In the rows, zero is written as 128.
One turn moves each row of this set onto another row. After a few examples, where does it send each row asked below?
rim: [141 105 125 164 124 149 136 132 151 117 135 135]
nezis: [154 119 138 103 136 131 128 153 129 126 106 158]
besal: [114 156 105 101 122 144 116 106 128 108 145 112]
defe: [131 118 137 163 107 160 131 140 127 119 135 141]
vuvi: [142 131 117 172 123 147 141 132 131 122 132 147]
modu: [117 129 153 119 146 123 117 128  95 154 157 120]
rusov: [153 118 137 103 135 130 127 152 128 125 106 156]
Zamet: [116 126 143 119  81 128 115 104 129 160 127 121]
famed: [128 115 122 123 104 108 126  93 156 159 126 117]
budip: [122 107 149 116 157 115 120 122 121 151 159 110]
kagus: [128 150 117 131 100 111 130  95 126 166 122 133]
Rit: [128 133 132 126 165 107 129 119 109 156 154 122]
Tulop: [154 119 138 102 137 131 127 152 128 126 106 159]
Puf: [114 144 109  98 123 144 115 106 137 106 147 106]
zake: [119 151  99 103 130 138 119 103 137 108 145 110]

zake -> besal
budip -> Rit
Tulop -> nezis
And these:
famed -> kagus
vuvi -> defe

One turn moves each row of this set onto another row. After a few examples, where does it send each row asked below?
gak: [133 106 131 126  99 118 118 132 123 136 107 151 159 133 140 135 157  93
 113 109 103]
dolug: [102 150 133  99 139 114 113 115 119 153 145 133 110 135  95 127 100 135
 115 145 127]
vemuk: [130  98 133 128 101 106 115 126 124 147 110 139 156 124 138 149 145  90
 130 113  98]
Vugun: [137 108 132 123 102 118 120 148 121 133 104 138 170 128 144 139 159 105
 114 121 108]
Puv: [160 126 139 118 152 112 136 118 116 119 140  99 102 107 118  97  93 127
 118 137 129]
bigi: [152 122 142 116 149 107 133 121 132 116 151 103 104 110 110  95  94 126
 124 131 127]
movi: [119 155 130 115 143 121 117 114  92 158 125 123 108 133 111 131  95 140
 112 151 136]
sefup: [138 110 122 130 151 154 131 119 156 132 144 131 106 157 125 120 129 132
 140  83 134]
nin: [146 123 139 102 153 115 131 128 136 113 150 100 111 106 108  99  97 132
 118 140 123]
peti: [141 108 130 131 102 118 120 142 111 135  97 137 166 129 147 140 154 103
 115 118 112]
sut: [129 104 129 126 100 110 114 123 120 148 110 139 157 126 139 148 148  90
 125 116  99]
Pesil: [141 104 135 130 104 110 124 148 118 131 104 137 171 127 145 141 154 104
 122 119 110]
vomu: [114 143 126 135 145 140 147 145 121 130 134 129 145 118 139 145 125 161
 131 144 170]
nat: [131 136 150 131 145  85 137 126 103 149 131 117 115 128 115 132  83 143
 145 143 141]
Lan: [103 140 144 101 144 103 120 140 130 142 145 120 127 128  97 133  93 148
 129 152 129]
guzo: [131 100 135 127  99 109 122 136 132 132 112 146 164 132 138 135 153  95
 121 108 106]
ralid: [121 142 126 140 145 137 150 143 117 133 131 128 140 115 144 143 120 159
 135 140 174]
nusov: [149 112 121 127 166 166 135 146 134 125 117 101 123 142 144 137 128 154
 136 114 137]
Zazog: [141 117 127 131 100 110 106 144 114 146 113 130 171 122 138 144 158 104
 119 122 117]
sotov: [140 113 130 132  98 107 110 147 119 145 114 131 174 121 136 145 155 103
 124 120 115]
sus: [112 134 152 119 139  81 133 129 131 145 148 124 118 133 101 127  86 140
 146 133 133]
zopim: [ 97 123 129 133 137 135 157  94 136 140 143 161 103 132 135 141 110 124
 140 113 143]
Sina: [140 110 122 135 151 153 133 119 153 130 143 132 104 155 127 118 128 131
 141  81 134]
Sos: [144 130 134 101 150 122 124 120 134 116 153 107 104 109 104  94 102 123
 108 137 123]
nefun: [128 100 129 124 100 110 113 125 125 146 112 138 158 125 136 150 148  91
 128 116  97]
gupa: [144 112 131 137 100 108 109 143 113 148 110 130 171 121 140 145 156 103
 123 119 118]
Sopob: [ 92 121 127 128 138 138 155  97 141 140 146 164 107 130 130 142 112 123
 138 115 142]
demag: [156 128 133 114 149 122 127 108 116 124 143 107  95 110 112  94  97 121
 110 132 127]
bir: [146 113 118 123 165 166 133 147 135 125 120 102 124 142 141 138 128 155
 135 117 137]
kuz: [139 102 135 134  98 109 125 132 120 136 107 149 159 132 143 135 153  94
 122 106 105]
gibu: [139 113 120 130 151 157 129 117 152 133 143 131 103 156 126 119 130 130
 138  82 133]
sed: [ 95 119 130 132 138 133 159  99 144 137 145 161 109 129 131 141 110 126
 143 113 142]
sotep: [129 145 141 130 140  99 128 105  92 159 128 130  98 134 115 125  88 129
 131 133 137]
lodu: [118 144 123 136 145 144 147 141 115 133 132 132 139 118 142 142 124 160
 127 143 173]
zipaf: [148 111 121 123 164 162 137 149 138 122 120 101 126 141 143 137 126 155
 139 115 137]
zodil: [149 133 131 104 150 130 124 117 119 122 142 103 103 107 113  98 101 126
 105 144 126]

nat -> sus
nin -> Sos
Sina -> zipaf
And these:
sed -> vomu
guzo -> Vugun

One turn moves each row of this set onto another row. After a few examples, where does it send each row asked below?
Bini: [159 111 148 101 119 108 152 121 161 147 120 120 118  84 121 106 135  94
 111 163 152 141]
vikuv: [135 119 144 129 143 111 124 149 118 146 130 140  96 103 175 155 149 118
  98 145 155 145]
rez: [174 127 150 120 101 100 133 169 135 125 139  94 121 100 146 123 136 147
 124 120 132 136]
vofe: [154 107 131 107 130 101 130 161 141 125 140  95 140 136 109  97  95 129
 124 120 142 123]
suz: [121 138 140 110 100 124 114 152 138 155 111 104 115 149 192 120 127  79
 106 171 147 174]
tun: [148 133 152 107  97  88 145 172 158 157 103  76 120 135 165  86 124  94
 120 150 160 166]
tobig: [178 103 155 124 104 130 119 133 104 138 125 133 110 145 174 117 102 107
 136 159 127 132]
gabu: [125 138 140 121 142 102 152 160 156 113  99  88 112 130 103  97 117  89
 108 131 155 161]
lifup: [183 105 148 110  89 113 134 146 138 131 129 102 134 112 129  94 111 116
 139 155 121 130]
zoli: [108 136 136 130 158 118 137 145 133 121  98 119  95 146 133 123 118  76
  97 144 164 166]
rira: [148 121 146 118 135  90 146 160 148 143 130 114 111  75 141 129 154 128
 105 135 159 142]
paf: [160 114 142 114 132 122 115 144 111 128 140 120 120 176 150 123  86 127
 124 113 143 130]
Fon: [120 126 140 112 117  98 133 165 153 163 102  98 117 124 172 100 134  77
 108 175 165 170]
zizun: [151 147 153 105  79 115 124 160 144 148 110  84 117 158 185 106 120  97
 122 146 142 171]
nipi: [154 107 155 115 132 125 136 109 125 154 117 151  94 120 166 131 127  89
 109 168 160 145]
vonub: [130 120 135 105 158 129 120 116 123 141 136 143 107 154 146 144 110 104
  94 129 166 142]
tobe: [125 113 124  98 156 105 136 133 154 138 137 117 130 113 104 119 120 106
  95 136 164 139]
muk: [145 143 144 127 117 116 133 167 133 100 109  81 117 163 121 100  96 104
 125 120 129 158]
vudep: [127 141 142 134 134 132 119 151 111 108 106 110 100 177 150 125  98  90
 113 134 136 164]
bato: [160 127 149 130 108 122 110 158 104 128 141 120 106 127 182 148 130 138
 120 129 127 140]

tobig -> lifup
rira -> vikuv
suz -> zizun
And these:
muk -> gabu
vonub -> paf

One turn moves each row of this set onto another row. After a few examples, where does it send each row asked below?
zusa: [ 99 163 146 115 116 108 137  85 167 140 135 169 174 188 139 117  87 131
 112 127 124 136 136 131 171 142 131]
setu: [102 130 147 144 110  94 153  86 124 112 168 136 136 193 148 152  93 134
  97 123 119 129 137 159 146 144 135]
sizi: [103 123 161 139  90  97 128  93 132 116 163 146 160 199 147 139  83 125
 103 130 121 131 129 166 155 130 129]
Fepi: [134 166 115 140 165 119 137  91 125  93 130 156 164 150 159  96  79 110
 101 119 137 111 118 155 119  97 112]
Befuf: [144 135 131  92 137 107 162 117 151 119 133 123 162 147 148  80  87 129
 180 112 170 140 133 146 134 126 120]
Bom: [153 130  94 106 164 118 122 115 134  99 140 121 148 147 163  87  97 137
 132  90 110 124 117 139 113 140 152]
siv: [137 137 123 117 160  94 134  99 127 125 151 149 126 177 175 144  99 134
  89  92 101 141 117 155 118 132 156]
kosak: [161 125 131 139 152  89 118  83 145 121 156 143 139 181 171 122 103 146
 108  96  91 132 124 149 133 137 165]
vosa: [119 123 156 157 102  77 123  86 143 116 173 133 140 193 154 127  97 142
 123 113 125 133 137 158 155 146 161]
Kibav: [126 139 162 105 111  90 143 112 144 120 147 138 153 186 128 119  88 136
 152 144 179 164  99 157 142 122 115]
moz: [125 132 160 116 114  86 169 100 134 119 153 123 141 185 124 123  86 155
 143 132 166 157 115 143 144 138 109]
nedub: [142 138 122  87 132 133 155 130 144 109 133 143 165 147 132  90  99 141
 169 132 162 143 128 158 139 147 129]
kav: [110 128 113 132 136 115 139  99 131 104 159 138 156 163 179 116  99 100
 117 100 107 102 166 171 137 135 157]
zivob: [116 125 156 140 102  89 125  94 128 115 177 136 143 180 154 142  92 120
  96 137 120 134 132 174 148 113 132]
poz: [181 142 129 113 162  83 131  92 147 117 147 130 134 173 156 107 113 153
 148 108 137 161  99 144 123 122 136]
rap: [150 138 104  95 172 114 136 113 144 125 134 138 151 143 184  93  95 116
 142  83 125 130 134 153 113 124 153]
bobu: [109 151 147 149 146 119 146 103 140 101 133 159 192 159 139 100  79 110
  96 116 121 108 129 146 153 118 134]
tokef: [161 145 101  87 145 129 128 125 134 120 123 155 156 145 171  98  89 137
 136  91 125 134 133 171 107 142 149]
lof: [100 132 131 123 104 131 145 112 121 105 164 131 154 153 138 108  93 120
 148 147 147 112 142 178 167 151 123]
kuzu: [141 137 155 135 113  70 137  95 146 113 165 123 136 182 136 112 104 150
 162 128 171 159 114 150 145 135 131]
tuza: [ 91 158 150 134 122  97 151 129 151 108 117 168 191 167 142  88  87 116
 121 118 155 138 127 147 133 129 137]
Fum: [101 125 140 132 102 111 160 102 138 102 161 119 168 165 147 102  90 115
 156 126 152 115 166 160 155 139 124]
sezo: [109 120 114 135 120 115 121 111 126  99 162 124 155 160 161 101  86 127
 113  96 100 102 146 149 132 158 170]
vad: [106 181 125 100 108  89 134  97 167 143 125 171 151 190 160 107  94 133
 131 125 162 157 125 137 135 135 117]
guva: [159 144 135  92 160  89 153 110 143 136 132 141 134 166 152 118  88 152
 133 100 144 167  90 138 117 126 129]
Bupog: [131 126 162 115 115  93 148 108 146 110 161 133 155 178 118 126  97 136
 138 155 155 169 114 155 148 114 120]
fini: [167 151  94  96 165 129 126 106 131 113 129 153 166 153 172 103  93 114
 127 100 114 125 126 166 112 136 147]
Bivez: [120 178 119 128 137  92 138 117 138 103 115 159 164 165 164  83  87 113
 126 115 175 139 118 158 101 112 117]
tenu: [ 96 130 129 130  94 101 137 118 126  99 168 114 151 161 135  92  86 127
 154 118 157 120 140 147 142 156 147]
Daga: [119 135 117 130 114 125 126  99 124 117 155 146 176 167 169 115  87 109
 108 111  97  95 153 180 144 151 148]
Pagip: [133 169 119 119 147 121 129  62 150 130 144 162 155 175 154 122  84 129
 100 128 110 115 126 133 161 118 113]
sumim: [172 148 122  85 162 104 128 103 145 114 130 153 148 177 152 123  94 137
 135 115 144 170  93 155 106 109 127]
fuvad: [138 187 102 106 142 104 122  71 149 131 134 161 132 179 172 112  89 131
 116 128 149 137 123 142 124 114 103]
volig: [177 133 139  92 145  92 136 117 157 120 133 149 159 169 142 122  95 148
 130 114 136 181 107 151 106 110 133]
mitu: [138 142 111  98 136 109 134 118 130  97 148 109 146 147 136  78  96 138
 169 111 165 141 114 138 121 141 130]
Zaz: [156 134 130 118 131  88 113 101 139 127 149 153 146 175 177 138  91 130
  89  95 100 149 127 170 106 105 148]
vobev: [150 135 128 119 143 107 116  90 132 115 144 157 155 189 170 143  88 127
  86  97  89 133 123 165 120 117 147]
gof: [151 156 116  89 140 115 149 121 139 119 133 141 168 150 144  84  92 120
 173 132 175 150 110 162 126 138 125]
Vudu: [118 139 110 125 113 127 119 108 113 120 158 148 148 147 183 112  89 115
 112 107 110  99 149 188 140 145 144]
gaf: [ 99 135 145 121  91 110 147 112 132 117 156 135 173 166 141  97  81 113
 154 146 158 119 134 168 160 151 124]

sezo -> kosak
kav -> siv
And these:
tokef -> volig
bobu -> Pagip
fini -> sumim

